Here are some points:
[-0.13 -0.29 0.04 -0.63 0.75 0.98 0.18 0.01 0.57 0.11 -0.79 -0.23 -0.66 -0.71 -0.08 -1.09 0.08 -0.30 0.20 1.20 0.46 -0.31 0.54 -0.66]
[-0.38 -1.09 -0.07 -1.11 -1.68 -1.25 -1.73 -0.93 0.29 -1.07 -0.57 -0.30 0.32 0.09 0.11 -0.86 -0.65 -0.26 -0.17 -1.08 0.70 -0.93 -1.61 -0.06]
[1.78 1.57 0.39 0.17 -0.17 -0.49 0.36 0.09 0.47 0.95 1.42 0.79 -0.11 2.16 0.22 0.66 -0.47 1.42 2.32 -0.26 2.46 1.55 0.06 0.56]
[-0.80 -0.43 -0.45 -1.50 -0.40 -0.36 -0.63 -0.75 -0.21 -0.14 -1.08 -1.69 -0.01 0.14 -1.45 -0.12 0.42 -2.30 0.22 0.59 0.49 -0.67 0.03 -0.45]
[0.22 -0.47 0.21 -0.02 0.47 1.27 -0.62 0.12 1.11 -0.17 0.10 -0.69 1.17 1.14 0.44 1.23 0.78 -1.02 0.94 -0.29 -0.10 0.45 -0.61 0.68]
[0.18 -0.01 1.06 -0.48 0.39 -0.19 -0.19 0.13 1.20 -0.19 0.38 0.31 0.43 0.69 0.36 -0.47 0.72 -0.82 0.87 0.55 0.82 0.50 0.64 0.47]
[1.11 1.13 -0.40 0.48 0.63 -0.37 -0.72 -0.03 1.56 0.26 0.74 0.32 -0.98 -0.65 -0.02 -0.92 0.46 0.11 0.80 0.77 0.21 0.18 0.20 -0.23]
[-0.24 -1.36 1.36 -0.64 2.48 1.19 -0.48 -0.04 -0.56 0.07 0.60 -0.19 -0.23 -0.18 -0.46 0.74 -0.24 -1.67 0.69 1.17 -0.53 -0.74 1.08 1.43]
[-0.19 -1.35 -0.34 -0.10 0.44 0.29 -0.03 -0.07 0.44 -0.25 0.06 -0.65 1.14 -0.49 0.12 0.45 -0.15 0.64 -1.41 -0.01 0.32 -0.14 -1.17 -0.65]
[-0.72 1.09 -0.72 -1.08 -0.89 -0.09 -0.46 -0.33 0.25 0.07 -0.88 -1.20 -0.53 -0.97 0.10 -0.73 1.16 -1.45 0.78 0.32 -1.21 -0.15 0.00 -0.49]
[1.00 3.52 -0.10 1.44 -0.33 -3.01 -0.15 0.44 0.49 0.11 0.95 -0.24 -0.34 1.46 -0.70 -0.26 0.96 2.77 1.07 0.78 3.23 1.49 2.15 1.25]
[-0.45 -2.11 -0.03 0.82 -1.03 1.08 0.32 -0.47 -0.51 0.19 0.72 -0.57 1.17 0.28 1.38 1.96 -1.99 1.75 -2.66 -1.97 -0.47 -0.31 -2.67 -1.28]
[-0.18 1.06 -0.14 -0.11 -1.28 0.56 0.22 0.25 1.40 0.23 -0.95 -1.33 -0.42 -1.47 0.38 -0.58 0.47 -0.33 -0.62 1.31 -0.37 -0.37 -1.10 -1.18]
[2.01 1.44 0.99 0.73 0.86 0.19 0.26 0.93 0.76 0.20 1.18 -0.28 0.36 0.87 1.11 0.01 1.86 0.51 1.67 1.22 1.60 2.99 1.18 1.49]
[0.20 0.63 -1.65 -0.50 0.14 -0.14 -0.07 -0.17 -0.46 0.22 -1.71 -0.58 -1.55 -1.53 -0.32 -0.99 0.02 -0.46 -0.03 0.73 -0.92 -1.44 0.44 -1.91]
[-0.76 -0.28 1.52 0.06 1.58 0.95 0.40 0.46 -0.20 0.16 0.36 0.27 -0.48 -0.74 0.68 -0.25 0.28 -0.61 1.04 0.93 -1.23 -0.22 1.32 -0.42]
[-1.92 -0.36 -1.03 -1.85 -0.46 0.36 -0.67 0.44 -0.92 -0.24 -1.20 -1.19 -0.66 -0.63 -0.09 -2.22 1.11 -0.97 -0.91 -0.45 -1.23 -2.02 0.55 -1.03]
[0.37 1.61 -0.35 0.66 0.72 1.45 1.12 1.08 1.72 0.40 -0.80 -0.12 -0.58 -0.88 0.48 -0.11 0.24 0.66 -0.08 1.01 0.06 0.92 1.71 -0.57]
[0.61 1.31 0.22 0.31 -1.80 -1.28 -0.66 0.31 0.28 -0.51 0.78 1.16 -0.69 1.81 -2.34 0.82 -0.93 0.35 1.35 -1.15 1.37 -0.47 -1.18 -1.12]
[1.18 0.31 3.42 1.02 3.03 2.61 0.74 1.72 1.49 1.29 2.25 1.63 1.90 1.86 1.72 1.94 1.91 -0.35 2.14 2.16 0.90 1.33 2.05 2.10]
[-0.15 0.70 1.44 0.55 0.93 0.32 -0.28 1.49 0.25 0.44 1.19 0.89 -0.52 -0.34 1.56 -1.17 0.34 0.18 1.82 1.67 -0.57 -0.34 1.20 -0.13]
[-0.46 -1.02 -0.61 -0.55 0.40 -0.11 -1.26 0.57 -0.18 -0.89 -0.38 -0.18 0.01 0.58 -0.44 -0.13 -0.23 -1.79 -0.06 0.48 0.15 0.28 0.63 -0.48]
[1.08 1.48 1.47 1.47 1.12 2.58 1.61 1.34 2.14 1.62 1.34 0.91 0.86 0.79 1.01 0.21 1.07 0.43 1.47 1.78 0.78 1.50 1.06 0.52]
[-2.23 -2.62 -0.20 0.05 -2.50 -0.01 -0.49 -0.88 -1.46 -0.81 -0.32 -1.05 1.63 0.58 0.45 -0.19 -1.01 -0.01 -2.31 -3.19 -0.90 -2.65 -2.56 -0.11]
[-0.18 -0.38 -0.74 -1.19 0.14 0.42 -0.60 0.06 0.14 -0.39 -0.61 -1.21 -1.32 -0.89 -0.15 -1.08 0.30 -1.07 0.18 0.78 -0.13 -0.47 0.01 -0.80]
[-0.87 -0.81 -1.72 -1.30 -0.44 0.10 -1.12 -0.19 0.44 -0.46 -1.52 -1.16 -0.35 -0.63 -1.13 -0.22 0.27 -2.53 -0.58 -0.77 -1.06 -0.66 -1.23 -0.24]
[0.28 1.29 -0.33 -0.35 -0.77 -0.93 -0.52 -0.81 0.60 -0.16 -0.07 -0.83 -1.23 -0.51 -0.45 -1.00 0.60 -0.01 0.74 0.44 0.24 1.10 0.36 -0.45]
[0.24 -0.30 -0.08 -0.80 -1.10 -1.75 -1.01 -0.99 -0.54 -0.37 0.05 -0.30 -1.46 0.29 -0.95 -0.82 -2.27 -0.84 0.39 -0.73 0.24 0.22 -0.95 -0.54]
[-0.23 2.44 -1.45 -0.12 -1.57 -1.82 -0.48 -1.13 -0.81 -1.03 -0.11 -0.35 -1.50 0.27 -2.66 0.38 -0.33 -0.92 0.45 -1.25 0.03 0.46 -0.36 -1.22]
[-1.14 1.69 0.16 1.17 0.14 -0.75 2.03 -0.88 -0.13 1.44 -0.82 -0.38 -0.96 -1.91 -0.53 1.74 -0.05 0.00 -0.22 1.89 -1.10 -0.83 0.61 -1.40]
[0.36 0.80 -0.01 -0.11 0.06 -1.01 -0.13 -0.14 0.21 0.34 0.81 0.94 0.04 0.25 -0.22 0.25 -0.93 1.48 -0.41 -0.34 0.79 0.77 -1.19 1.17]
[0.35 -0.73 2.06 0.29 2.20 1.35 0.17 -0.07 0.43 0.42 1.28 0.78 -0.02 0.40 0.13 0.70 -0.05 -0.93 1.21 0.68 -0.51 -0.23 1.07 1.17]
[2.28 0.24 -0.33 0.33 2.16 1.08 0.36 0.87 0.33 0.19 0.83 -0.41 0.15 0.43 0.50 0.58 2.46 -0.37 1.46 1.74 0.73 1.01 1.55 0.30]
[-0.88 -0.26 0.15 -1.10 0.22 0.94 -0.26 -0.82 0.35 0.36 -1.17 -0.45 -1.12 -1.22 -0.18 -1.41 0.31 -0.83 0.63 1.15 -0.16 -0.44 0.48 -0.71]
[-0.80 -0.53 1.09 -0.44 1.01 0.32 0.38 -0.47 -0.78 0.65 0.30 -0.37 -0.51 -0.19 0.24 -0.35 0.23 -1.28 1.74 1.53 -0.38 0.24 1.28 -0.09]
[0.08 -0.70 2.16 1.06 0.11 1.79 1.28 0.90 0.08 0.37 1.30 0.37 1.67 0.33 2.54 1.54 -1.07 1.11 -1.14 0.49 -0.02 1.22 -0.16 -1.22]
[0.03 -1.32 0.76 -0.79 0.74 -0.16 0.23 -0.18 -0.67 -0.37 0.54 -0.14 0.31 -0.81 0.23 -0.83 -0.12 -1.11 -0.94 0.04 -1.17 0.18 -0.17 -1.65]
[-0.18 -1.48 1.55 -0.19 2.49 1.09 -0.30 -0.03 0.31 -0.01 1.24 1.17 -0.15 0.13 -0.02 1.57 0.37 -0.82 0.97 0.09 -0.97 -0.10 0.34 1.31]
[-1.08 -1.37 2.94 -0.44 1.84 0.39 0.11 -0.05 -0.43 0.27 0.83 0.48 0.67 0.06 0.55 0.79 -0.02 -0.65 0.45 0.98 -0.36 -0.63 1.40 0.11]
[0.26 -0.24 -0.05 -0.14 -0.65 0.38 0.49 -0.27 0.64 -0.15 0.10 -0.67 -1.05 -1.43 0.10 -0.87 -0.49 -0.18 -0.41 0.91 -0.22 0.16 -0.58 -1.55]
[-0.02 -0.13 -0.41 -0.98 -0.73 -0.78 -1.42 -0.20 0.84 -1.15 0.56 -1.26 -1.20 0.42 -0.55 -1.01 -0.22 -1.50 1.13 -0.41 0.65 0.43 -1.17 -0.14]
[-0.62 -0.25 -0.60 -1.14 0.40 0.13 -0.60 -0.42 0.24 0.07 -1.28 -0.84 -0.28 -0.15 -0.47 -0.73 1.08 -1.32 0.26 0.36 -0.05 0.63 0.59 -0.91]
[-0.96 -2.46 0.72 1.43 -0.78 1.41 0.75 -0.33 -0.62 -0.24 0.17 0.86 1.88 0.85 -0.02 2.46 -0.80 -0.18 -0.83 -1.92 -0.61 -2.32 0.30 1.75]
[0.58 -0.68 -0.99 -0.21 -0.22 -0.12 0.78 -0.34 0.33 -0.53 -0.30 -0.23 0.35 0.23 1.45 -0.05 0.24 0.74 -1.81 -1.32 -0.81 -0.38 -0.04 0.81]
[-1.77 -1.17 0.02 -1.26 0.04 0.53 0.08 -0.44 -1.04 0.13 -0.79 -0.87 -0.07 -0.22 -0.40 -0.22 0.66 -2.14 1.05 0.70 -0.42 -0.37 0.35 -1.10]
Then 16 other points, each followed by its number:
[-0.71 -0.63 0.35 1.02 -1.64 1.07 0.11 0.13 -0.15 0.12 0.10 0.64 1.93 1.00 1.16 0.61 -0.01 -0.15 -0.57 -1.61 -0.53 -1.56 -0.59 0.77] 0
[-3.29 0.85 -1.09 -0.62 1.75 0.00 1.70 0.28 -0.75 0.99 0.27 -0.37 -0.75 -1.29 -1.88 1.18 0.73 0.18 -0.47 0.35 -0.51 -0.85 2.18 0.22] 1
[1.00 1.00 0.36 -0.59 -1.54 -1.72 -1.02 -1.01 0.18 -0.17 1.17 -0.14 -1.29 1.69 -0.39 -0.09 -2.08 1.01 0.86 -0.74 2.95 1.26 -1.16 -0.63] 2
[-0.70 -0.86 0.43 1.29 -1.12 1.18 0.06 0.44 -0.27 0.60 0.10 1.56 2.09 1.15 1.22 0.74 -0.12 0.69 -0.60 -1.69 -0.01 -1.37 -0.18 1.34] 3
[-0.01 -1.88 1.48 -0.83 2.50 1.13 -0.23 0.33 0.01 0.18 0.71 0.08 0.41 0.38 -0.40 1.12 0.05 -1.34 0.78 1.03 -0.24 -0.29 0.93 1.62] 4
[-0.73 0.19 -0.17 -0.89 0.57 0.93 -0.15 0.54 0.24 0.32 -0.24 -0.45 0.79 0.68 0.28 -0.15 0.32 -0.37 0.02 -0.03 0.20 0.49 -0.05 -0.37] 5
[-1.12 -0.43 -2.23 -1.10 -0.17 -0.99 -1.37 -1.23 -0.77 -0.50 -1.83 -0.85 -1.60 -2.31 -1.10 -1.91 -0.53 -1.41 -0.98 0.01 -1.25 -1.62 -0.03 -2.01] 6
[-0.39 -0.80 0.44 -0.85 0.56 -0.04 -0.17 0.63 -0.07 0.09 -0.58 -0.59 0.64 -0.23 0.04 -1.74 1.53 -1.56 0.63 1.47 0.31 -1.01 1.03 -0.58] 7
[1.30 2.37 -0.46 0.54 -0.61 -0.10 0.41 -0.17 0.80 0.26 0.67 1.34 0.15 1.63 -1.03 1.13 0.14 0.14 0.76 -0.95 1.20 0.63 -0.54 -0.19] 8
[0.42 -0.01 0.38 -0.05 0.40 -0.12 -0.53 0.71 0.37 -0.57 0.87 0.84 0.97 1.44 -0.11 0.24 0.50 0.09 0.83 1.17 1.52 1.01 1.14 0.38] 9
[0.29 -0.31 -0.20 -0.33 -0.27 -0.74 -0.99 -0.21 0.51 -0.77 -0.41 -0.66 0.02 0.24 0.58 -0.13 -0.19 -0.26 0.13 -0.56 0.76 0.22 -0.44 0.37] 10
[-0.55 0.75 -0.64 1.86 -3.52 -1.66 0.01 -0.55 -1.55 0.85 -0.89 1.08 0.69 2.80 0.31 -0.94 -2.23 3.22 -0.17 -3.26 0.24 -1.68 -1.60 0.85] 11
[-1.70 -0.99 0.54 -0.92 0.43 0.46 -0.43 -0.32 -0.78 0.19 -0.19 -0.46 0.26 0.47 -1.11 0.87 0.02 -2.09 -0.30 -0.22 -1.38 -0.64 -0.09 0.24] 12
[-1.53 -1.79 0.31 -0.88 -0.78 0.27 -0.31 -0.94 -0.71 -0.86 0.07 -1.72 -0.14 -1.19 0.18 -0.22 -2.46 -0.44 -2.09 -1.32 -1.85 0.12 -1.11 -2.29] 13
[-0.51 -0.12 1.01 -0.08 0.75 0.64 0.45 0.54 -0.41 0.74 0.18 -0.11 0.40 -0.95 0.38 0.06 2.27 -0.81 -0.27 0.73 -0.49 0.99 0.78 -0.30] 14
[0.65 1.21 -0.36 -0.88 -0.39 -0.36 -1.23 0.43 1.21 -0.31 0.75 0.21 -0.69 -0.63 -0.66 -1.94 0.38 -0.19 0.83 0.14 -0.61 -0.46 0.59 -0.12] 15
Which three of these numbered points are nearest to each point below, looking only along the 3 directions in which the first points spread most? Their numbers follow each, nearest first.
[1.22 0.34 0.38 -0.44 -1.10 -1.43 -1.50 0.28 0.12 -0.46 1.68 1.83 0.30 1.10 0.00 -1.09 -0.48 0.95 1.31 1.19 1.76 0.43 -0.18 0.26] > 8 9 2
[-1.99 1.55 -0.62 1.13 1.44 -0.10 2.41 1.49 -0.38 2.10 1.47 0.15 0.68 0.56 0.22 1.58 2.11 1.63 0.32 0.36 -0.46 1.95 1.88 2.25] > 9 14 4
[0.91 -0.98 -1.87 0.28 -1.32 -0.16 1.52 -0.31 -0.57 -0.87 -0.82 0.29 0.71 0.47 1.45 -0.35 0.21 1.73 -1.98 -2.72 -0.66 -1.53 -1.30 2.22] > 0 3 10
[1.17 0.36 0.35 -0.18 -0.52 -0.38 -0.27 -0.73 0.16 0.39 1.42 0.66 0.00 1.29 0.14 0.24 -1.59 0.80 1.55 -0.02 1.58 1.16 -1.12 0.47] > 8 9 2
[-0.56 -0.77 -1.29 -1.37 1.13 -0.77 -0.73 -1.20 -1.34 -0.87 -1.40 -1.95 -1.39 -2.10 -1.33 -1.61 0.51 -1.62 -0.53 0.21 -1.21 -1.11 0.71 -1.60] > 6 7 1
[-0.69 -1.54 0.92 1.73 -0.16 1.55 1.30 0.13 0.38 0.29 0.14 1.05 3.00 2.01 1.00 2.09 -0.29 0.81 0.01 -1.51 0.16 -1.03 1.12 2.32] > 3 0 4
[1.50 2.33 -1.03 1.71 -0.38 -4.62 -0.30 0.66 -1.29 -0.41 -0.67 -0.64 -0.75 0.95 -0.65 0.06 -0.68 3.31 -2.06 -0.89 0.54 1.99 0.14 3.27] > 2 8 11
[0.53 -1.69 0.40 0.36 -0.21 -1.09 0.37 -0.16 -0.73 -1.27 0.30 -0.16 0.27 -0.72 0.85 0.48 -2.44 1.00 -2.97 -0.83 -1.21 -0.20 -1.97 -1.04] > 0 13 3
[-0.94 0.35 -0.05 0.02 -1.15 -0.26 0.00 -0.09 0.28 -0.57 -0.55 -0.29 0.10 1.31 0.65 -0.41 -0.97 0.12 0.82 -1.48 0.52 -0.10 0.48 -1.15] > 10 5 15
[-0.52 -1.41 0.30 -0.01 0.16 1.18 -0.44 -1.14 0.30 -0.95 -0.01 -0.31 1.19 0.46 0.05 2.17 0.17 -1.50 0.32 -1.41 -0.90 -0.47 -0.45 0.87] > 0 12 3
[0.15 -1.20 -0.15 -0.25 0.41 0.69 1.21 -0.16 0.65 -0.16 0.13 0.51 0.18 0.06 1.63 -0.19 0.87 0.32 -1.13 -0.49 -0.56 0.12 0.08 0.28] > 5 12 0
[-0.94 -1.91 -0.85 -1.09 -2.91 0.20 -2.30 -1.35 -0.29 -1.01 -0.59 -1.01 0.60 -0.34 -0.82 -0.33 -1.52 -1.18 -0.58 -2.03 -0.79 -1.96 -3.29 0.59] > 13 12 0
[1.10 0.87 -1.29 -0.21 0.50 -1.28 -0.28 -0.57 -0.65 -0.14 0.12 -0.63 -0.50 -0.73 -0.67 -0.69 0.79 -1.13 0.38 0.40 -0.27 1.36 0.68 0.15] > 15 10 1
[-0.79 -0.94 -1.22 -1.80 -0.46 -0.74 -0.97 -1.29 -0.18 -0.84 -1.20 -1.24 -1.36 -0.06 -1.43 -1.06 -0.17 -2.06 0.45 -0.34 -0.12 -0.12 0.18 -1.33] > 6 15 1
[-0.48 -0.59 1.82 -0.22 1.97 1.00 -0.07 0.25 -0.06 0.24 1.20 0.44 0.44 0.19 0.30 1.43 0.16 -1.50 0.80 0.19 -0.85 -0.35 0.28 0.82] > 4 14 5
[0.50 2.08 -0.47 1.14 0.58 -2.57 -0.17 0.21 -0.97 -0.50 0.04 0.07 -0.77 -0.08 -0.38 0.05 -0.49 1.92 -0.75 0.19 -0.11 2.01 0.61 2.02] > 8 2 9
[-1.48 -1.40 -0.57 2.20 -1.90 0.27 -0.21 0.88 -1.30 0.41 -0.86 1.83 0.98 1.42 -0.69 0.52 -2.06 1.77 -0.41 -2.41 -0.15 -0.90 -0.72 0.62] > 0 3 11
[1.47 -1.04 2.47 1.71 1.45 0.40 1.76 0.21 0.69 -0.50 1.58 1.35 1.90 0.27 2.08 1.64 -1.87 1.41 -1.54 1.11 -0.30 1.48 -0.35 -0.32] > 3 0 9
[1.90 -1.84 1.46 1.73 0.72 -0.30 0.84 -0.64 -0.07 -0.20 2.32 0.79 1.64 -0.25 1.57 2.09 -3.46 2.24 -1.79 0.17 -0.04 0.72 -2.30 -0.10] > 3 0 11
[0.88 0.48 1.07 -0.09 0.78 -0.56 0.80 0.34 0.83 0.06 1.80 0.58 -0.18 0.96 0.55 0.46 -0.18 -0.44 1.36 0.53 0.44 1.93 0.76 0.74] > 9 8 5
[-0.83 -2.75 0.23 -0.47 0.48 0.46 -0.18 -0.74 -0.32 -0.50 -0.61 -0.02 0.31 -0.06 -1.34 1.24 -0.55 -2.47 -0.78 -0.17 -1.14 -1.87 0.19 1.22] > 12 13 5
[-0.04 -0.10 0.23 -0.24 0.46 0.85 -0.04 0.03 0.47 -0.21 -0.26 -0.65 -0.37 -0.41 0.26 -0.81 0.74 -1.57 0.57 0.01 -0.47 -0.06 0.32 -0.49] > 1 7 5
[-1.86 -1.97 -0.81 -0.71 -0.54 1.14 -1.57 -1.38 -0.69 -0.91 -0.47 -1.71 0.79 -0.02 -0.23 1.18 -0.23 -1.79 -1.13 -2.76 -1.37 -0.37 -1.95 -0.19] > 13 12 0
[-0.68 -1.77 0.87 -0.14 0.57 -0.03 0.33 -0.28 -0.30 -0.83 0.57 -0.61 0.55 -1.15 0.76 -0.32 -1.54 -0.51 -1.89 0.75 -0.84 0.25 -0.38 -2.18] > 12 5 13
[2.89 -0.29 1.55 3.10 -0.36 -0.91 1.30 0.33 -0.31 0.57 1.57 1.88 1.37 1.08 2.27 2.40 -3.53 4.78 -2.38 -0.27 0.81 0.80 -2.09 0.89] > 3 11 0
[1.10 2.14 -1.00 -0.10 -1.56 -4.11 -1.29 -0.03 -0.20 -0.03 -0.66 -1.25 -0.93 0.69 -1.50 -1.09 0.12 2.30 0.30 0.68 2.82 0.52 0.89 0.15] > 2 8 15
[1.08 2.09 -0.91 -0.06 -1.64 -1.23 -0.43 -0.99 -0.31 -0.17 0.38 1.89 -1.45 0.52 -2.14 0.07 -0.77 0.10 0.86 -1.40 -0.06 1.01 -1.11 -0.09] > 2 8 10
[-0.55 0.02 0.39 -1.28 0.48 0.78 -0.18 0.37 0.37 -0.06 -0.68 -1.13 -0.08 -1.08 -0.37 -0.33 1.81 -1.07 0.81 1.12 -0.39 -1.29 1.61 -0.30] > 7 1 14
[-1.77 0.55 0.12 -0.76 1.15 0.33 0.43 0.36 -0.75 1.02 0.03 -1.18 0.17 -1.23 0.18 0.38 2.20 -1.04 -0.45 1.27 -0.81 0.43 0.75 -0.88] > 7 1 14
[0.90 -0.28 -0.07 -0.38 -0.46 -1.25 -0.77 -0.23 0.40 -0.67 -0.17 0.10 0.09 0.76 0.04 -0.44 -1.10 0.25 -0.16 -0.54 1.05 0.19 -0.71 -0.14] > 10 8 5
[-1.36 -1.36 1.91 -0.23 2.75 0.85 0.92 -0.71 -1.09 0.56 0.15 0.46 -0.67 -0.38 0.68 1.30 -0.50 -0.50 1.46 1.82 -0.12 -1.21 1.72 1.78] > 4 14 1
[1.65 0.19 0.60 1.03 0.57 0.31 -0.16 2.00 0.47 -0.01 1.85 1.94 1.19 1.78 0.78 0.40 0.50 0.55 1.84 1.75 1.27 0.33 1.43 0.36] > 9 8 14
[0.03 0.43 0.69 -0.44 1.55 0.12 -0.02 0.53 0.01 0.57 -0.29 -0.20 0.59 0.73 0.30 -0.05 1.69 -0.63 0.70 1.17 0.31 0.36 1.21 -0.37] > 14 1 5
[-0.74 -0.45 0.43 -0.38 0.47 1.00 0.43 -0.48 -0.15 1.12 -0.16 0.13 0.73 0.22 -0.74 0.54 0.65 -1.68 0.65 1.36 -0.49 -0.80 0.66 0.68] > 14 1 7
[0.76 0.56 -0.27 -0.42 0.92 -0.10 0.58 0.82 0.67 0.60 -0.47 -0.50 0.10 -0.62 0.51 -1.28 1.28 -1.08 0.53 1.36 -0.03 -0.09 1.35 -1.21] > 7 1 14
[-2.01 0.18 -0.60 -1.36 0.38 0.56 0.26 0.85 0.09 0.32 0.56 -1.97 0.09 -0.39 -0.55 0.19 0.91 -0.37 -0.40 0.87 0.76 -0.33 0.31 -0.75] > 1 5 7
[0.05 0.10 2.55 1.13 2.44 2.06 0.61 0.53 0.11 0.57 1.17 1.50 0.26 0.10 1.34 1.46 0.39 0.10 1.73 1.58 -0.29 0.53 1.68 0.85] > 4 14 9
[0.04 -1.45 -1.03 1.72 -1.25 -0.55 -0.88 0.64 -0.02 -0.87 -0.08 1.41 0.85 2.28 -1.62 1.29 -1.08 0.45 0.63 -1.64 1.04 -0.63 0.65 1.41] > 0 3 10
[0.64 0.90 1.78 0.46 1.49 -0.29 2.52 0.13 0.63 1.46 0.59 0.72 0.99 -0.35 2.25 1.30 0.69 3.00 -1.21 0.99 0.88 0.65 1.50 -0.14] > 9 4 14
[-1.14 -1.75 1.41 -0.52 1.25 0.08 -0.24 0.09 -0.31 -0.65 0.35 0.04 0.32 -0.60 0.55 -0.22 -1.49 -0.29 -1.30 0.05 -1.49 -0.14 0.15 -1.45] > 12 5 0
[-1.51 0.13 -0.67 2.61 -5.45 -2.60 -1.06 0.31 -1.75 0.99 -0.62 3.00 0.77 2.84 -1.06 -1.80 -3.80 4.06 0.11 -5.69 0.23 -3.68 -2.83 0.97] > 11 2 0
[-1.25 -1.75 -0.82 -1.55 -0.13 -0.18 -1.11 -1.13 -0.91 -0.82 -1.68 -1.40 -0.61 -1.70 -0.82 -1.08 -0.10 -2.57 -0.79 -0.37 -1.68 -0.48 -0.30 -1.59] > 6 13 12
[1.12 -1.12 -0.95 1.06 -2.79 -1.04 -1.00 -1.16 -0.96 -0.31 0.07 0.76 0.32 0.53 -0.50 0.90 -3.64 2.69 -2.25 -1.84 -0.29 -1.55 -4.30 0.63] > 11 0 3
[-0.45 -0.16 -0.61 -0.50 0.59 -0.03 -0.21 0.04 -0.65 0.30 -0.68 -0.50 0.32 0.08 -0.54 -0.94 1.45 -0.79 0.34 1.17 0.51 0.05 -0.60 -0.74] > 1 15 7
[-0.39 0.22 1.03 3.34 -4.68 -1.36 0.20 0.98 -0.74 1.72 0.98 3.77 1.81 3.71 0.23 -1.21 -2.50 5.07 0.86 -4.39 1.72 -2.34 -1.45 1.00] > 11 2 3
[-0.88 -0.82 0.22 1.51 -3.23 -0.89 -1.54 0.02 -0.72 0.57 -0.03 2.55 1.09 1.77 -0.37 -0.36 -2.28 2.80 0.26 -1.82 0.99 -1.47 -1.54 0.62] > 11 0 3
[-1.08 -2.20 -0.07 1.37 -2.18 0.37 -0.69 -1.29 -1.26 -0.32 -0.81 0.52 1.74 0.60 1.18 0.57 -1.24 0.91 -1.91 -3.22 -0.60 -2.84 -1.76 0.30] > 0 13 3
[1.71 -0.41 0.25 2.38 -0.71 -0.10 2.45 0.24 0.44 -0.13 0.62 1.09 1.84 0.89 2.78 1.53 -0.53 3.60 -2.44 -2.07 -0.48 0.00 -0.87 2.41] > 3 0 11
[-0.14 -0.66 -0.26 -0.58 0.78 0.35 -0.81 -0.78 0.40 0.07 0.07 -0.76 -0.57 -0.60 -0.43 0.12 0.89 -0.78 1.09 1.20 0.25 -0.64 1.19 0.34] > 1 7 14
[-0.67 -0.39 -0.99 -0.24 0.60 -0.04 0.21 0.00 -0.31 -0.01 -1.09 -1.34 -1.53 -2.88 -0.46 -0.93 -0.25 -1.31 -0.92 0.16 -1.78 -0.90 -0.38 -2.17] > 6 12 1
[-0.85 -0.39 0.24 -0.77 1.61 0.03 0.50 -0.01 -0.05 0.14 -0.21 -0.50 -0.66 -0.68 -0.68 0.50 0.77 -0.88 1.00 1.93 -0.17 -1.50 1.83 0.55] > 7 1 14
[0.86 1.43 -1.06 0.17 -0.26 0.12 -0.46 1.13 1.01 -0.29 -0.82 -0.45 -1.25 -1.15 -0.34 -0.76 -0.19 0.60 0.06 0.54 -0.31 -0.25 0.41 0.40] > 15 10 5
[1.46 4.30 0.47 1.46 -0.95 -0.99 1.43 -0.19 0.95 1.13 1.59 3.22 -0.11 1.15 -0.93 0.61 -0.04 1.76 1.43 0.30 0.79 1.83 0.33 1.23] > 8 9 2
[0.08 -0.18 -0.06 -0.38 -0.83 -1.23 -1.40 0.10 0.37 -0.88 -0.33 0.12 -0.03 0.74 0.04 -0.51 -0.08 0.00 0.10 -0.36 1.42 0.14 -0.55 0.03] > 10 15 5
[0.72 -0.68 -0.43 -1.05 0.54 -0.12 -0.63 -0.38 0.17 -0.76 -0.61 -1.41 -0.38 0.24 -1.04 0.17 0.86 -1.90 0.55 0.33 -0.05 0.06 0.56 -0.35] > 1 7 15
[-0.85 0.95 -0.55 -0.64 0.13 1.44 1.30 0.82 0.06 0.83 0.67 -0.75 0.84 0.97 0.74 0.19 0.55 -0.09 -0.53 -0.35 0.26 1.11 0.12 -1.39] > 5 10 9
[-1.08 -0.85 -0.67 1.81 -2.61 -0.75 -0.64 -0.14 -1.70 0.44 -0.63 2.46 0.96 1.65 -0.74 0.30 -2.39 2.72 -0.61 -2.26 0.17 -0.54 -1.34 0.52] > 11 0 3
[-0.88 -0.98 0.91 -0.42 1.19 0.94 0.06 -0.05 0.77 0.34 0.51 -0.37 1.66 0.84 -0.75 2.12 0.31 -1.71 0.50 0.80 0.39 -0.52 0.81 1.32] > 4 14 5
[0.06 -0.42 2.16 0.61 1.93 1.52 0.37 0.39 0.75 0.59 0.95 1.37 0.45 0.12 1.72 0.32 0.77 -0.04 1.58 1.40 0.45 0.66 1.75 0.67] > 4 14 9
